(in the rows, 128 means zero)
Rotation paths and how fast each direction turns (degrees a step):
Each turn is a multiple of 5 degrees from 10 to 175, or 0.
Each row of a path follows its step; steps can be skipped.
path 1
step 3: [125 126 124 132 131 123 129 118 132 127 124 133 134 137 131 133 138 117
 127 123 136 141 133 146 135 124 147 141 136 140 125 143 131 128 121 100
 125 130 113 127 126 116 125 120 129 122 117 131 136 133 117 127 129 129
 135 137 114 125 126 134 132 118 124 130 131 119 116 138 126 118 114 138
 141]
step 13: [121 146 140 120 105 124 118 124 128 124 117 129 120 127 143 138 135 119
 124 123 128 134 130 129 134 120 132 125 135 121 119 128 114 128 129 115
 131 138 118 107 133 120 136 124 125 122 121 137 141 113 133 131 126 130
 130 133 123 122 139 127 150 129 134 120 116 125 134 125 128 131 122 119
 119]
step 14: [121 128 137 111 121 114 123 121 128 118 118 139 120 151 122 127 131 135
 131 123 121 143 133 124 142 132 132 133 127 146 127 139 124 128 116 106
 125 129 126 134 131 117 125 116 132 118 132 136 128 121 118 120 122 128
 120 134 130 120 134 130 126 130 143 130 138 126 122 136 114 134 122 128
 139]
step 15: [135 123 130 125 119 122 115 129 139 118 132 116 119 116 128 129 129 125
 141 131 109 129 135 139 133 122 125 133 110 109 121 137 131 135 125 109
 137 124 133 127 132 121 136 126 125 125 119 139 141 134 127 142 134 120
 137 132 125 114 142 136 126 132 142 120 130 133 126 139 110 127 121 127
 131]
step 25: [116 123 116 110 126 130 134 131 122 125 129 129 121 129 121 138 125 132
 128 117 120 124 129 127 129 125 126 143 126 131 131 137 126 117 123 108
 132 122 120 123 136 123 130 124 116 115 130 133 134 125 116 128 116 126
 112 122 118 124 112 135 141 119 151 127 128 125 125 136 128 145 112 139
 136]
step 27: [120 129 117 119 108 130 117 121 123 116 114 126 140 123 122 117 133 110
 135 129 119 117 122 128 139 122 128 129 122 129 129 128 111 111 133 128
 123 133 124 123 131 129 131 130 113 130 138 147 126 118 129 130 130 121
 126 115 125 125 139 136 124 133 139 116 119 122 132 132 141 136 120 138
 122]
step 29: [121 128 135 141 129 144 133 120 122 106 125 130 128 128 118 123 140 132
 122 127 118 132 143 143 124 124 128 121 116 132 120 132 124 130 131 103
 133 135 118 135 140 120 128 122 119 118 131 140 137 119 123 133 123 123
 123 124 121 120 140 128 143 131 133 130 129 125 134 138 125 149 126 138
 121]
step 35: [133 137 123 121 126 125 131 128 121 131 129 129 130 122 125 130 119 112
 129 132 126 134 122 138 148 120 140 135 122 142 128 125 126 124 140 101
 131 121 133 116 130 123 123 127 129 131 118 122 137 118 129 124 137 136
 126 140 112 115 140 140 136 138 137 129 118 135 119 147 139 121 128 130
 128]
step 37: [129 131 117 120 127 131 113 117 124 119 124 124 137 128 126 130 143 144
 144 135 127 132 135 135 132 127 138 125 122 143 116 146 129 121 127 115
 143 116 131 124 138 131 111 122 124 135 131 129 117 130 125 139 125 122
 128 131 122 131 138 133 123 139 127 124 123 138 114 143 121 122 119 141
 141]
[125 123 126 128 128 127 128 130 125 128 123 127 127 129 131 128 127 126
 128 128 128 130 125 128 129 129 128 134 129 129 130 132 128 128 130 126
 125 127 126 127 128 130 129 127 126 127 131 127 128 126 127 125 129 129
 129 129 132 129 126 129 128 128 127 129 126 128 131 123 127 128 128 126
 128]	130
[128 128 127 125 128 127 129 125 134 128 127 127 127 129 130 124 127 127
 128 128 132 129 128 128 129 126 126 129 128 130 128 127 129 125 129 131
 128 129 128 128 127 124 130 127 127 129 125 129 125 126 127 124 129 128
 125 127 127 130 124 128 130 128 131 130 129 124 127 127 129 128 125 126
 125]	130
[128 129 128 125 127 130 131 124 128 128 129 127 126 128 129 129 129 129
 125 127 133 127 129 127 130 126 124 132 130 126 131 129 129 129 128 127
 129 128 125 129 127 129 127 128 127 127 130 129 128 131 127 128 129 129
 128 128 130 126 130 127 123 131 128 130 125 126 123 129 128 128 131 128
 130]	160
[128 126 126 125 131 128 128 129 128 129 128 124 127 131 129 130 129 132
 128 128 129 127 128 122 129 129 127 129 130 127 127 127 126 124 128 127
 130 130 128 125 132 129 126 130 129 129 128 126 126 124 127 130 125 127
 124 129 127 128 130 131 126 128 127 128 130 129 130 129 131 127 127 127
 127]	155
[128 128 128 131 127 128 129 128 127 126 126 127 129 127 126 130 129 133
 129 130 131 128 130 126 129 128 129 131 127 131 126 130 126 131 125 129
 130 125 126 129 131 128 133 124 131 127 127 127 129 130 127 128 124 128
 125 127 125 128 125 129 130 130 126 128 128 126 128 126 128 130 129 127
 128]	95
